One turning vector, and how many ticks it has turned:
The counts run from 0 to 459.
[  2  -7  -1 -10  -8  -7   0  15   3  22 -20   7 -13  -1   2  21  20  15
   1  -7  -7 -14 -13  14  -1 -17   9   4  -3  -9  18 -16 -18  -8   2  -6
   0  -1 -18  -4 -16 -20  12   8   9 -12  24  22  41 -16  15   3   9 -12
  12  -1  17 -17  -6 -10   2  15]
142
[ 20 -15   9 -10 -32   6 -21  -5  18  19  10  27   6   6  16 -12   8   1
 -19  -2   5  15  14  -8 -11   0  -6  18 -11   8  12 -30 -21  -2   5  -4
  21   0   7   5 -16  -9  -8   7  14  -2 -17   9  15  -2 -13   1   5 -10
   3 -12   5 -14   8   9   3  -9]
396
[-17 -18   6  -8  15 -10  -1  19  14   8 -11 -11   9   4   6   7   5   5
  18   7 -25   9 -17 -23   7  28 -13  15   6 -10  14   8   7   1  21 -28
 -29  -8  -8  -2  -3 -15  11 -14 -12  -7  22   0  19  10  -7   1  14  10
   6  -3  20  -1   1 -12   0  10]
331
[  1 -14  -7   6   3   2  -5   4  20  20 -22  28  19 -13   7  -6  -8   3
 -18   0   6  -4  -2  -3   7  27   0  11  20 -27  -6 -12 -10  13  10  -9
  -4  12   4 -12 -26  -6 -21  -6  -5  -9 -11  -5  -7  -5   9  -8   7   7
   3  -5  40  -5  -2 -12   8 -14]
202
[ 23  -5  12 -10 -29   8  -7 -15   5  16  17   7   3   6   8 -15   8  -3
   1  -3  -1   8  13 -11   4   4  -9  13 -19  17  19 -20  -9  -8  15  -7
  19  -4   6   6 -24 -12 -14  -8  -1   2   7  14  12   8 -24  20  -1  19
   4 -12  16  -2  21  -6  11 -18]
395
[-17  -3   0  11  26 -19   3   4  -4 -10  -8 -23  21   9 -15   5  17 -15
   4  16 -23 -19  -6 -13   6  13 -16   3  13  18   6  22   8  -4  12   1
 -16   2 -10  10 -14   2  11  21 -12 -15  31   7  21   4  -7  12  12 -13
  -1  -1  -1 -10 -26  -1  -1  -5]
248
[ -1   2   0   2  26  -9  -3  18   0  10   9 -31  13   7  -4   8  34   2
  -1 -23 -33  -4 -23   7   2  20  -2   6 -16   0  15  13  16  -5  -2 -17
  -6   3 -12   4   0  -3   9   8  -8  -6   9   2  11   1   6  24  15  15
  -1   0 -13   7  -5  -6  -2 -13]
433
[ 39   4   4   0 -10   3 -11  -7  11  10   9  -9   0   6  -4 -34  15  -3
  -7  -5 -12  -5   4  -9   3  18   1  12 -17  16  11  -2   9  -5  17 -15
  16   0  14 -13  -4  11 -11 -11   1   6  10   4  -3  -1 -15  24  -9  34
  -6 -10  15   4   3   1  12 -27]
128
[  2 -11  22  -7 -10  13 -12  -5  14 -11  11   7  10  -5   1   0 -24  10
   8  27 -16   6   4 -34 -12  15  17   6 -10  -6  -5  29  19   0   3 -11
  -4 -15 -10  -3  -1   2  13 -24  -4  -1  10  -8   1  -2  -8   3  20  -6
 -12 -14   5  14 -20  -2  -7  19]
74
[-24 -10 -16  10  31 -10  -8  20  17  15 -15  -1  39  -3  -9  -2  10  -2
  -6   0   2  24  -3 -11  -8  31  -9   0   5 -15  -8  -1   5  17  -2 -20
 -23   6   4  11  -9  -5  -2   8   5 -17  -8 -24  -5  14  -8 -13  16  -3
  -3   9   7  13  -2  12   3  -7]
66
[  0   0   4  11  11 -15   0  17  20  15  -8 -16  11   3   0 -16  16  11
   0   9 -10  12   2   3 -20  27  -1 -21  -9 -18   7   7  10  13 -10 -39
 -15  -8 -13  -1   3   1   2   5  21 -12  21 -24   5  -6  -6 -11   3   5
 -11  10  -2   1 -28   4   0 -17]
250
[ -6 -16   2  -3  11  -7 -12  23  22  11  -5  -3  26  -2  -6  -8   3   2
   4  17  -4  10  -8 -38  -2  31  -8  13  13 -10  -5   6  11   5   6 -27
 -29   1  -2  16  -2  -5  15 -16  -4   1  -1 -16  15   4 -13  -9  17   1
  -6   2  20  -1  -9   2   4  -1]
332
[ -2 -21   6 -11   5  -3  -9  26  16   8  -6   7  25   6  -8  -7   5  -4
  -4  12 -30   9 -11 -30  -9  30  -9  22  15 -14  -1   5  10   3  19 -26
 -15  -7 -17   5  -7   9  13 -11  -5 -10   2 -16  31  -3 -13   4   8   1
   1   1   0   0 -11  -7   5   1]
280
[-20   3  13   2  16   4   4   0   8   4  11  -5  32  21  -2  11  16 -10
  -3  -2  -5  12   4   4   1  18 -33   3   2   5  25  -6  -3   2  -6  -8
   0  -2 -23  22 -22  -4 -13  21  -6 -19   7 -12   9  14 -10   6  23   0
   6   5 -21  -8  -8  -9  -5 -21]
34
[-11 -11  -5  15   7   8   9  -6  -8  26  -1  15  12 -13   1  -2   9  -5
 -14  10   4   3   4  15  14   9   3 -10   2 -10   0  -1 -14   2 -20  -7
 -17  23   2 -14 -36 -17 -15  18   2 -10   5   3   4 -18  17  -2   8   1
   7  10  26 -24 -29 -16  -4 -22]
223
[ 18  -8  15  -4 -15   2 -12  -6  28   7   5  -1  -4   5  25 -16  11  22
  -1  -6  -8   9   5  -5   3  22 -11  13 -18   0  22  -5  -4   0  25 -21
  18  -1  17 -17   8  -7 -17 -17  -2   5  -3   5 -17   4 -12  10   5  18
  -1 -26  17   0  16   7   1 -20]
77
[  4  -8  -8  -1   0  -7  -6  -9  -7 -22 -13  15  17   1 -12  -1 -18 -14
 -10   7 -12 -20   9 -25   6  15  10  16  19   6 -10  12   1  -1  30  14
  19  -1 -13  -5 -26  16 -16   3 -14 -18  20  11   5   1   2  22  -4 -11
  -3 -12  11  11   7 -20   4   4]
390
[ 13  -2  -1   8  -6  11  -1 -12  12  15 -16   8 -11 -22   6 -13   0  24
  -8   3   6 -13  -5   7   4  12  13  -1 -17 -19   4   3   1   4   1 -25
   0   4  10 -35  -2  -3 -15 -14   7   4   8  -5 -13 -13  15  -6   4  33
  -3 -12  44   5  -6  -2  10 -12]
335
[ -3  -1  12  -3  -4  -7  -3  -1  -6  -2   8  -4   4   7   7  -5  -7   9
  17   8 -33  17   0  -9  -6  34  24  -9 -13 -26   6  24  13  -2   6 -26
  -3 -15 -20 -30   5   6 -13 -12   6  -8  28  -1  -3  -3   5  20   0  15
  -8 -11   4  11 -14 -17   0   3]
361
[ 22   4   4  -8  -6  13 -19  -6   2  -7  19  -7  13  10  -6  -3   4  -6
   8 -10  -1   7   7 -11 -21   1   1   3 -28  27   4  10  19  -1  -6   2
  29 -14  -2  16 -11   3  -4  -8   7   1   9  -7  -3  13 -22  23  14  -3
  -8 -11 -16  32  14   5  11  -1]
290
[-26 -12  -9  15  17 -17 -10  17   5  -2  -9   8  19 -16  -4  13   6  -6
 -16   1 -19  -9  -4  -8   8   9  17   6   9  -6 -19  17  -6   6  -8   6
 -21  17  -4  -5  -5  -6   9  17  -5 -16  -6  17  13 -15  17   6   9 -36
  -7  -9   4 -18 -24  10  -3  13]
92
[-16   7  -2   0  14 -17 -12  20  14  -6 -16 -11   5   4   4  25  18  17
  -3 -16 -19  -7 -16  11 -11  -7   9   3 -10   0   5   4  -3   1   3   0
   0  -9 -19   7  12 -14  26  18   5 -21   5  19  19   3  11   4  18 -29
   2 -19 -18  -4   1  17  -6  21]
298
[ -5 -13  14  -6   8  -4  -6  16   8  -4   4   9  26   6   1   1  -6   0
  -5   1 -36  -4 -13 -11   8  39   1  30  14 -23  -2  12   7  -3  22  -8
  -7  -3 -22 -14  -8  11  -1  -2 -21  -8   1   0   7   7   9  16  10   5
   2  -8  -1   4  -3 -14  -7  10]
176
[ -2   5  -2   1  14  -4 -19  -8   6 -13  15  -9  14   8  11   8  10  11
   6 -23  -4   9   9   5 -16   8   0  -5 -21  19  11  11  11   3  -5   2
  25  -6  -1   6   0  -2  -8  10   1 -10   2   6 -19  24  -7  24  12 -14
  -6 -15 -25  24  24  14   3   4]
187
[ -3  -5  -1   9  -5  -8  -6 -19  20 -10  -9   7  -8   4  21  16   7  21
 -12 -15  -2 -22   6  12  14  -9  -5  12  -4  15  17   1 -21   1  19  20
  12   7   9 -12   1 -13  -8  21  -6  -9   6  36  -7   2  19   7  12 -17
   5 -32  14 -17  10   8  -9  -3]
214
[  8   0  -6   6 -15  10 -11 -20  16 -17 -18  19   6 -11  -5  -7 -11  12
 -30  14  11 -19  20  -9   5 -22   5  15  -9  24 -14 -14 -15  -7  17  15
  14  -2  13  -6  -9  -2   0  11  14  -2   1  11   0   0  -6 -16   3 -10
   0 -28  16   2  -1  31   7   8]
131
[-12   0  -4   8  10  12  -5  -4  20  14 -13  -6  11 -13  -7   6  11  13
  -3   9  32   3   1  -1  -6 -13 -14 -16 -21   7   5  -7   5   8 -38 -15
 -17   4  10  20 -14 -24  11   4  12  -2  11 -18   4   3  -8 -29  31   1
  -4   9  17   0 -14  15  11  -6]
457
[ 19 -14  10 -18 -17   1  -4   3  -5  -2  10   5  -1   8  -2  -3 -10   2
  19   2 -20   5  -4 -18 -16  20  21   6  -9  -9   8  18   5   0  11 -12
  22 -19 -23 -14 -20   6  -6 -21   1  -6  31   4  14  -6  -6  32  -1   3
  -5 -10   0  14  -1 -28   6  12]
258
[ -1  -3  -4   7   9   0  -9  18  15   5   3   6  37  -2 -13 -26   4  -2
 -21  11 -26   9   3 -21  -8  25   1  20  -5  -6 -21   1  14   2   7 -25
 -13   2   2  -3  -2  13  14  -2  12  -7  -8 -26  10   3 -11 -15   0  11
 -11  -2   3  14 -23  19  14  -4]
281
[-22   4  13  -3  12   8  -1   7  10  15  10  -8  29  11   2   4  17  13
  -2   5  -2  30   8   7 -14  11 -17 -10 -17  -5  10  -8   3   1 -24 -23
  -6 -10 -14  14 -10 -12  -2  19  15 -17   4 -30   4  12  -6 -18  23   0
   4   5 -16  -1 -13   7  -1 -10]
35
[  7  -9 -15  12  -6  -7 -21  -6  16 -12 -12  26  10 -13   4  -6 -13   8
 -29  -4   4 -12  15 -13   0   7  22   9   5   9 -18  -3 -17  12  17  15
  22  11  15 -12  -5   4 -15   7   8 -17 -11  15 -11 -13   5   5  -5 -21
  -9 -27  16   3   6  14   5   1]
234
[  1  -8   2  11  -6  -6   1 -16  11   0 -10   3  -6  -1   5  10  13   0
  -8  10  11 -28   9   4  17 -13 -14   7   7  23  18  -9 -27 -11  13  15
   5   8   3  11 -22 -19  -1  19  -5 -10  16  31  20  -8   5   1   4  -8
   3 -13  23 -36  -8   5  -4  -8]
111
[  2  -2  -2  -1 -17  10   0  -1  17   6 -24  38  19  -9  -4 -12 -20  17
 -28  13   8   2  11  -2  -4   5   7   8   0 -28 -15 -19 -14   4   9 -15
   2  -3 -10 -20 -18   9 -14   2  17 -13  -3 -18  -4  -7   9 -30   4   8
   1 -10  22   8  -7  -3   6   5]
151
[ -1   0 -19   5  16 -16  -3  16   7  15 -19 -15   1 -11 -10 -18  20  11
   2  -4   0  14  -2   0  -6  11   5 -20 -23  -7   0  -1  -1  12  -4 -34
 -15  -2  10  -8   3  -4   7  -1  32 -10  21 -17   4  -4 -13  -8  -4   8
 -12   6  13  19 -10  15  16  -6]
251
[ -3   0  14  -3  -7   6   2 -13  20 -10 -16   4  -2   5   2  27  10  16
 -12   5   6 -27  -3  11   4 -27 -16  19   7  15  18 -14 -18 -10  11  18
   6  -3 -16  11 -18  -9   5  20 -10  -8  16  20  20   1  13  -5  24 -15
  20 -18   7 -26  -4   3  -9   5]
163
